Each path is a new rotation, seen through one point. The rows after it are directions, each followed by how far the rotation turns it, in degrees a step (0 if it stays put).
Each turn is a multiple of 5 degrees from 10 to 175, or 0.
Each row of a path follows its step; steps can be skipped.
path 1
step 1: [ 0.07 -1.27 -1.82 -0.07 -0.78  1.62 -1.50 -0.10 -0.76 -0.54  0.22 -0.38
 -1.01 -0.44 -0.53 -0.89  3.31 -0.38  0.00 -0.07 -0.86  0.11 -2.88  1.59
 -1.44 -0.16  1.54 -1.65 -0.45  3.13  2.15 -0.95 -1.83 -0.33  0.83 -0.20
  0.00  1.93  0.51 -2.12 -1.50 -1.64 -3.46 -2.59 -0.76]
step 2: [ 2.73 -1.04 -0.84 -2.84 -2.81  0.59  0.45  0.85 -0.78 -0.30  0.13 -4.05
  0.15  0.31  1.19  0.68 -1.75 -2.99  0.13  0.30  0.65  0.83  0.28  2.82
 -0.13 -0.04  0.45 -1.27  0.30  0.24 -0.64  1.85 -0.44  1.84  1.27  2.23
  1.39 -0.15  1.41  0.01  0.24  1.32 -2.26 -0.58  1.22]
step 6: [ 1.98 -0.61 -1.09 -2.28 -3.79  1.95  1.75 -0.64  2.49  0.44  0.03  0.25
 -0.42 -1.10  0.13 -0.99  1.32  1.23 -0.53 -0.73  0.43  0.95 -2.02  2.16
 -1.41  0.84  1.33 -1.94 -0.20 -1.38 -0.59 -0.56  0.42  1.31  2.60 -0.49
 -0.71 -0.69 -0.21 -1.76 -0.79 -1.51 -1.73 -1.97  2.57]
step 8: [-1.06 -1.84 -0.24 -1.26 -3.96 -1.44  0.39  2.21  1.90  0.01 -0.53 -2.35
  0.52  0.31 -1.13  0.49  0.42 -0.88 -1.77 -2.84  0.44  1.81 -1.22  3.27
 -0.55 -0.58  1.51  1.95 -1.59 -0.39  0.43 -0.39 -0.02  0.33 -0.14  1.46
  1.79  1.27 -1.06 -1.04 -0.85  0.52 -1.76  1.11  0.90]
step 9: [ 2.27 -0.86  1.20 -0.25 -0.22  1.57 -2.13  0.34  1.32  0.17 -0.83 -0.10
  0.14 -0.42  1.92  1.63  0.71  2.19 -2.54  0.83 -0.44 -0.50 -1.48  1.77
 -2.00 -0.48  1.57 -1.11  0.03  1.18 -0.56 -0.15 -0.88  2.04  0.08 -1.15
  0.25  0.87  1.23 -2.63 -0.83 -2.54 -3.01 -2.09  2.70]
step 12: [-0.15 -1.70 -1.72 -0.72 -3.09  0.16  0.31  2.55 -0.02 -1.29 -1.00 -1.32
  1.11 -1.46  3.28  2.01  1.45  0.84 -0.40  1.09 -0.47  1.56 -3.15  1.04
 -1.39 -1.65  1.07  0.82 -0.01  2.34 -0.71 -0.23 -1.36  1.03  0.32 -1.24
 -0.81  0.69  1.51 -1.34  0.37  0.29 -0.96 -2.44  1.43]
step 13: [ 1.69 -0.94  0.29 -1.45 -1.73  2.25 -2.95 -1.09  0.97  1.36 -2.22 -1.92
  0.21  1.41  0.42  0.90 -1.76 -1.90 -0.44 -2.81 -0.64  0.31 -0.56  0.35
 -2.75 -0.82 -0.48  1.36 -1.66  0.95 -1.04  1.26  0.71  1.25  0.29  1.98
  0.99 -0.72 -0.82  0.63 -3.26 -0.17 -1.86 -1.57  1.13]
step 20: [ 0.91 -3.30 -0.88  0.21 -1.46  0.01 -0.83  0.17 -0.48  0.32 -0.29 -0.29
 -1.64 -0.76  1.36  4.14 -1.12 -1.73  0.69  0.22 -0.24 -0.61 -0.98  1.31
  0.84 -1.40  1.14  0.48  2.62  2.18 -1.84 -1.02 -0.34 -0.18 -0.77 -0.30
  0.45  0.71  0.13 -4.08 -1.35 -1.26 -0.53 -2.23  1.01]
step 28: [ 1.07  0.46 -1.21 -0.11 -0.50  2.63 -1.16  0.82 -1.87 -0.65 -0.30  0.29
 -0.92 -0.13  1.27  2.57 -1.27 -1.81  2.98 -0.78 -0.98  0.70 -1.75  1.11
 -0.55 -0.84  1.14 -2.50  0.29  1.96 -0.50  1.65 -0.28  0.69  0.02  2.17
 -3.13  0.34  0.15 -2.52 -1.63 -1.37  0.08 -0.75  2.62]
[ 0.22 -0.08 -0.29  0.15  0.62  0.29  0.04 -0.26  0.16  1.14 -0.20  0.32
 -0.23  0.80 -0.49 -0.10  0.51 -0.81 -0.10 -0.50  0.42 -0.09 -0.89 -0.07
 -0.05 -0.34 -0.02 -0.33  0.49  1.43  0.02 -0.43 -0.47  0.07  0.06  1.02
 -0.09 -0.77  0.14  0.04 -0.08  0.65  0.26  0.95 -0.26]	120
[-0.06 -0.23  0.41  0.23 -0.58 -0.17 -0.49 -0.21 -0.06  0.08 -0.16 -1.03
  0.28  0.08 -0.53 -0.45 -0.56  0.63  0.27 -0.40 -0.82  1.14  0.75  0.53
 -0.22  0.23 -0.17 -0.45  0.59  0.10 -0.36 -0.10 -0.33 -0.07 -0.27 -0.27
  0.61 -0.57 -0.56  0.98 -0.84  0.79  0.22  0.76 -0.10]	135
[-1.28  0.02 -0.02  0.78 -0.02 -0.19  0.26  0.72 -0.67  0.41 -0.33 -0.78
  0.28  0.23 -0.09  0.00  0.19  0.32 -0.77 -0.14 -0.10 -0.13 -0.13  0.36
  0.25 -0.33  0.39 -0.22 -0.88  0.82  0.10 -0.57  0.35 -0.17 -0.62 -0.07
  0.31  0.15 -0.85 -0.41  0.55  0.22  1.04 -0.98  0.03]	95
[ 0.16  0.09  0.25 -0.84 -0.57  0.08 -1.08  0.29 -0.43 -0.68 -0.31 -1.00
  0.60  0.18 -0.35  0.00  0.04 -0.42 -0.05 -0.44  1.18  0.26 -0.63 -0.60
  0.45  0.84 -0.20  0.26 -0.10  0.22  0.26 -0.15 -0.29  0.43  0.44 -0.44
 -0.54 -0.61 -0.50 -0.22  0.19 -0.47  0.04 -0.20 -1.02]	65
[ 1.29 -0.60  0.10 -0.52  0.15  1.07  0.44 -0.68 -0.40  0.13 -0.94 -0.13
  0.02  0.17  0.29  0.31 -0.77  0.15  0.03  0.16  0.04 -0.32  0.54  0.45
  0.24 -0.01 -0.33 -0.43 -0.04  0.25 -0.54 -0.88  1.21  0.00  0.25  0.00
  0.28 -0.89 -0.24 -0.18  0.39 -0.34  0.00 -0.55  0.34]	100
[ 0.63 -0.21  0.17 -0.15  0.58 -0.44  0.86  0.71  0.82 -0.52 -0.30 -0.33
 -0.41 -0.02  0.22 -0.17  0.36  0.40  0.52 -0.51 -0.46  0.09  0.08  0.24
  0.30  1.25 -0.51  0.91 -0.09  0.67  0.53 -0.56  0.51  0.32 -1.01  0.07
 -0.65  0.23  0.52 -0.25 -0.50  0.43  0.29 -0.06 -0.26]	95
path 2
step 4: [ 1.15 -1.41 -2.76  2.01 -0.81  1.73 -1.01 -2.08  2.47 -3.53  1.39 -0.89
 -1.21 -2.00 -1.54  1.50 -1.66 -0.20 -1.59  0.41  0.06  0.94 -0.29  0.81
 -0.81  1.34  1.02 -2.75  0.98  2.71 -0.37 -0.86  1.89 -0.58 -0.09 -1.30
  0.36  1.54  2.06 -2.53  0.56 -0.64  2.21 -2.48  2.71]
step 7: [-2.88 -1.73 -0.11  3.37 -0.30 -0.08 -0.81 -1.90  0.13  0.84  0.05  1.77
  0.05  2.78  0.37  1.43 -2.51 -1.83 -2.21 -0.15 -0.53 -1.11  1.55  2.24
  0.73 -1.19  0.56 -0.77  0.29 -3.74 -1.10  1.67 -0.98 -0.31  2.67 -0.12
 -1.97  2.00 -3.01 -0.58 -2.42  1.35 -0.11 -0.14  1.68]
step 10: [ 1.20  1.28  2.55 -3.77 -2.80  1.36 -0.62  0.93  1.82  0.24  0.12  2.75
 -0.29  0.87  0.88 -1.90 -0.62 -1.85 -0.61  1.66  0.38 -0.12 -1.69 -1.11
  0.69  2.53 -0.18 -1.13  2.59 -0.45  0.76  2.41 -1.57  1.86  1.03 -1.70
  0.19 -0.82 -2.32 -0.71 -0.02  3.25 -0.55 -2.27 -2.23]
step 19: [ 0.74  1.19  0.95 -0.19  0.10  2.12 -1.36 -1.02 -0.15  0.11  2.07  2.20
  2.03  0.00  1.25  2.11  0.65 -1.75  1.42 -2.02 -1.86  1.00 -1.59 -1.20
  1.75 -2.03  0.87  0.45  3.52 -0.23 -1.76  1.75  0.00  2.35  0.18 -1.41
 -0.23 -3.74  0.13  0.19 -3.25 -1.39 -2.78 -0.81  2.35]
step 20: [-1.73 -0.16 -0.72 -2.71 -0.12  0.09  2.46 -2.56  0.11  0.62  0.50 -0.69
 -2.34 -1.86  0.77  1.66 -0.63  1.08  1.46  1.46 -0.17 -2.02  2.15 -0.56
  2.42  2.69 -0.70  2.28  1.22 -1.55  0.57 -1.79  1.45 -1.24 -1.20  1.07
 -0.31  3.19  2.53  0.17 -1.78 -1.45  2.48  1.43 -2.39]
step 28: [-1.24 -1.31 -0.04 -1.99 -0.79 -1.11 -2.76 -3.31 -1.91  1.26  1.19 -0.73
  0.72 -2.27  1.03  0.95  1.14 -0.42  1.90  1.04 -4.13  0.71  0.18 -2.00
 -1.34  0.10 -0.58  2.47 -1.09 -1.26  0.19  1.53 -0.10  0.02 -1.46  0.15
 -1.45 -1.28 -4.45  2.22  0.29 -1.41  0.03  1.53  1.10]
step 29: [ 0.46  1.14  2.85  2.01  1.43  1.54  2.96 -0.83  2.03 -1.38  0.52 -1.41
 -0.44 -1.76 -1.39 -3.29 -0.42 -1.88  0.07 -1.71  0.10  0.46 -0.50 -0.74
  1.63  1.50  1.61 -1.95 -0.51 -3.12  1.26 -1.89  0.97  0.37 -0.12 -0.02
  0.32  1.60  2.94  2.83  2.23 -2.10  1.71 -0.40 -0.97]
step 30: [ 1.79  1.32  1.23 -1.57 -1.68  2.31  0.53 -0.50  0.86 -1.21 -0.21  1.85
 -0.52  0.50  2.16 -0.72  0.86  0.98  3.52 -0.90  1.96 -1.31  2.16 -0.79
 -1.76 -3.83  0.25 -1.39 -0.62  1.70 -2.35 -0.06  0.54  1.61 -0.93  0.50
  1.24  1.03 -4.41 -2.37 -1.51 -1.00 -1.90  0.91  1.50]
step 33: [-0.18 -2.61 -1.16 -1.40  0.83  0.33  0.63  2.16 -0.73 -1.03  1.82 -0.69
  2.56 -2.43  1.29  3.57  1.06  0.84 -0.39  2.16 -0.18 -1.80  1.03  1.61
 -2.13  0.25  0.97 -0.18 -0.82  0.92 -2.45  0.67 -0.67  0.72  2.01 -4.51
  2.45 -0.13 -0.89 -0.22  3.59  0.58  0.06  0.57 -0.83]
[-0.60 -0.36 -0.30 -0.68 -0.88 -0.23 -0.40 -0.86 -0.57 -0.96  0.48  0.18
  0.20 -0.55 -0.28  0.05 -0.43  0.25  0.19  0.44 -0.24  0.72  0.22  1.21
  0.19  0.80 -0.24 -0.71 -0.25 -0.19  0.41  0.01  0.05 -0.44  0.41 -0.17
 -0.86  0.74 -0.58 -0.41 -0.02 -0.04 -0.11  0.23 -0.54]	135
[ 0.23  0.00 -0.39 -0.01  0.91  0.53 -0.10  0.26  0.08 -0.19 -0.49  0.81
  0.15  0.03  0.37  0.93 -0.15 -0.45  0.09  0.80 -0.15 -0.09  0.29  0.62
  0.19 -0.32 -0.40  0.66  0.84  0.21  0.62 -0.62  0.08  0.31  1.25  0.40
 -0.79 -0.19  0.32  0.00 -0.43  0.96  0.78 -0.16 -0.18]	25
[ 0.68 -0.04 -0.62  0.62  0.20  0.30 -0.55 -1.19  0.32 -0.15  0.54 -0.10
 -0.08  0.44  0.17 -0.35  0.20  1.04  0.27 -0.40 -0.11  0.02 -1.26  0.07
 -0.01  0.05 -0.47 -0.36 -0.29  0.53  0.73 -0.11  0.36  0.81  0.83  0.13
  0.64 -0.71 -0.33  0.07 -0.65 -0.36 -0.12 -0.36 -0.27]	170
[ 0.18  0.00 -0.90  0.37 -0.22  0.08 -0.32  0.47  0.78  0.49  1.27 -0.54
  0.38 -0.66  0.42 -0.11  0.41  0.00  0.59 -0.17  0.25 -0.12 -0.02  0.41
  0.12 -0.76  0.00  0.24  0.24 -0.74 -0.50  0.83 -0.82 -0.29  0.32 -0.06
 -0.78 -0.38 -0.95  0.49  0.16  0.71 -0.41  0.06  0.09]	155
[ 0.27  0.59 -0.87 -0.29 -0.08 -0.19  0.77  0.40 -0.23 -0.88  0.79  0.09
 -0.35  0.22  0.49 -0.13 -0.87  0.94 -0.26  0.16 -0.39 -0.01  0.54 -0.19
 -0.68 -0.97  0.71 -0.55 -0.07  0.54  0.06 -0.13  0.24 -0.80  0.33  0.48
  0.49  0.40  0.13  0.49  0.32  0.25  0.30 -0.61  0.54]	40
[ 1.32 -0.14 -0.09 -0.28 -0.32 -0.15 -0.15  0.63  0.76 -0.55 -0.04  0.04
 -0.57  0.43 -0.46 -0.06  0.72 -0.07  0.31 -0.56  0.46  0.84 -0.22  0.53
 -0.22 -0.69 -0.43 -0.03 -0.44  0.13  0.09 -0.43  0.76  0.48 -0.57  0.06
 -0.23  0.78  0.17 -0.73  0.68  0.82  0.07  0.71  0.12]	85
[ 0.88 -0.21  0.20 -1.29  0.12  0.39  0.21 -0.84 -0.25 -0.09  0.48  0.63
  0.52 -0.01 -0.26 -0.09  0.10 -0.02  0.42 -0.04  0.86 -0.78 -0.01 -0.98
 -0.15  0.15  0.77 -0.35  0.36 -0.90  0.03  0.06 -0.12  0.08  0.55  0.39
  0.27  0.34  0.53  0.21 -0.28  0.50 -0.55  1.00 -0.20]	35
